Here are some numbered points:
{  4,  11,  47,  60,  91,  42, -33, 119} 0
{-16, -21, -11, -62,   2,  39, -33, -20} 1
{ -3,  17,   4,  10, -40,   1,  33, -39} 2
{ -4, -45,   0,   1,   5,  37, -32,  -8} 3
{-21,   6, -12, -62,  -4,  17, -28, -45} 4
{   4,    9,   -6,  -60,    0, -127,  -29,   -8} 5
{ 29, -18,   5,   2,   2,  75,  56,  -4} 6
{ 22,  -3,  -3, -61,   2,   7, -33,  -5} 7
{ 51,  12,  -7,  23,   4,  99, 127,  39} 8
{ -4, -28,  -5, 107,   5,  39, -32,  77} 9
{16, 19, -4,  8, -3, 65, 33, 45} 10
{-14,  -1,  -5, -60,   2,  37, -18, -84} 11
{  -5,    8,   -7,  -64,   -1, -127,  -35,   -9} 12
{   1,   13,   -9,  -61,    2, -127,  -31,   -6} 13
{ -1, -38,  -7, 127,   0,  40, -28, 112} 14
{  4,  14,   0, -62,   4,  39, -28,  -7} 15
{  1,  13,  17,  58, -65, -17,  72, -51} 16
{19, 17, -8,  1,  2, 67, 49, 50} 17
{   2,   11,  -10,  -62,    3, -127,  -34,   -2} 18
{ 21,  15,  -2,  -6,   2,  56,  19, -11} 19
{ -1,  -8,  -8, 127,   2,  39, -29,  98} 20
{-127,   15,  127,  127,  127,   40,   21,    8} 21
{ 23, -31,  -8,  -6,  -2,  66,  37,  -5} 22
{ 24,   4, -14, -40,   1,  73,  56,  17} 23
{24, 17, -1, 35, -1, 74, 55, -9} 24
{  -2,   11,   -8,  -58,    1, -127,  -27,  -10} 25
{  1,  18,  34,  30,  67,  41, -27,  89} 26
{ -13,   12,   -7,  -63,    1,   17,   92, -103} 27
{ 27, -18,  -6, -62,   1,  50,  13,  -5} 28
{ -4,  -1, -14, -16,  -1,  40, -29,  28} 29
{-13,  -3, -10, -38,   0,  39, -24,  -3} 30
{-48,  17, -10, -66,   1,  40, -14, -97} 31
{ -1,  -9,   0, -16,   1,  39, -37, -10} 32
{ -5, -38,  -6, -30,  -1,  41, -28,  28} 33
{ -1, -12,  12,  41,  31,  36, -33,  91} 34
{ 11, -18,  -5, -62,   3,  33, -29, -11} 35
{  1,  14,  -1, -61, -35,   5,  28, -40} 36
{-10,  -4,  -7, -63,   4,  37, -25, -44} 37
{  0, -22,   6,  41,  -1,  38, -27,  -8} 38
{-13,  15, -10, -66,   3,  40, -15, -85} 39
{  2,  17,  72, 107, 127,  40, -29, 127} 40
{   2,    9,   -8,  -62,    2, -127,  -25,  -10} 41
{ -1, -20,  -5,  78,   3,  42, -34,  58} 42
{ -1,  18,   4,  15, -65, -19,  67, -56} 43
{ -3,   6,  -9, -59,   2, -98, -27, -12} 44
{ -1,  17,  -5,  65,  -4,  37, -33,  65} 45
{  -2,    6,   -9,  -64,   -5, -127,  -30,  -10} 46
{  -3,   -4,   -8,  -57,    1, -114,  -30,   -7} 47
{  -1,    9,   -7,  -64,    1, -127,  -32,   -6} 48
New points follow, each followed by the numbers of its two nearest points above, nearest first.
{ 21,  18,  -2,  18, -80, -27,  90, -66} 43 16
{  0, -16,  -4,  60,   0,  39, -26,  -5} 38 42
{ 11,  19,   2, -15, -30,  11,  20, -32} 2 36
{ -4, -47,  -7, 127,  -8,  39, -35, 127} 14 20
{ -2,  14,  -9, -62,   3, -73, -30,  -7} 44 47
{ -8,  16,  -8, -62,   2,  27,  79, -88} 27 36
{ 33, -29,  -1,   7,  -1,  76,  74,  -6} 6 22
{ -1,  10,  -4, -22,   3,  37, -34,  32} 29 30
{-11, -39, -12, -58,   4,  43, -27, -27} 1 35
{ -2,  19,   4,   7, -47,   0,  37, -40} 2 43
{ 7, 14, -3,  2,  1, 49, -6, -6} 19 32
{  3,  10, -10, -61,   2,   0, -28,  -9} 7 15
{  0,  18,   3,  17, -49,  -2,  43, -45} 2 43
{  4,  16,   4,  25, -65, -18,  69, -55} 43 16
{ -2, -53,  -5, 127,   5,  38, -29, 112} 14 20
{ 16,  -8, -10, -61,  -1,  64,  24,  -6} 28 23
{  3, -65,  -7, 127,   1,  37, -35, 127} 14 20
{  2,  12,   0,  -9, -46,  -1,  44, -42} 2 43
{ -3, -18,  -6, -18,   2,  39, -30,  -8} 32 30
{  2, -63, -10, 127,   2,  40, -30, 127} 14 20
{ -2,  17,  11,  49,   0,  37, -35,  -8} 38 32
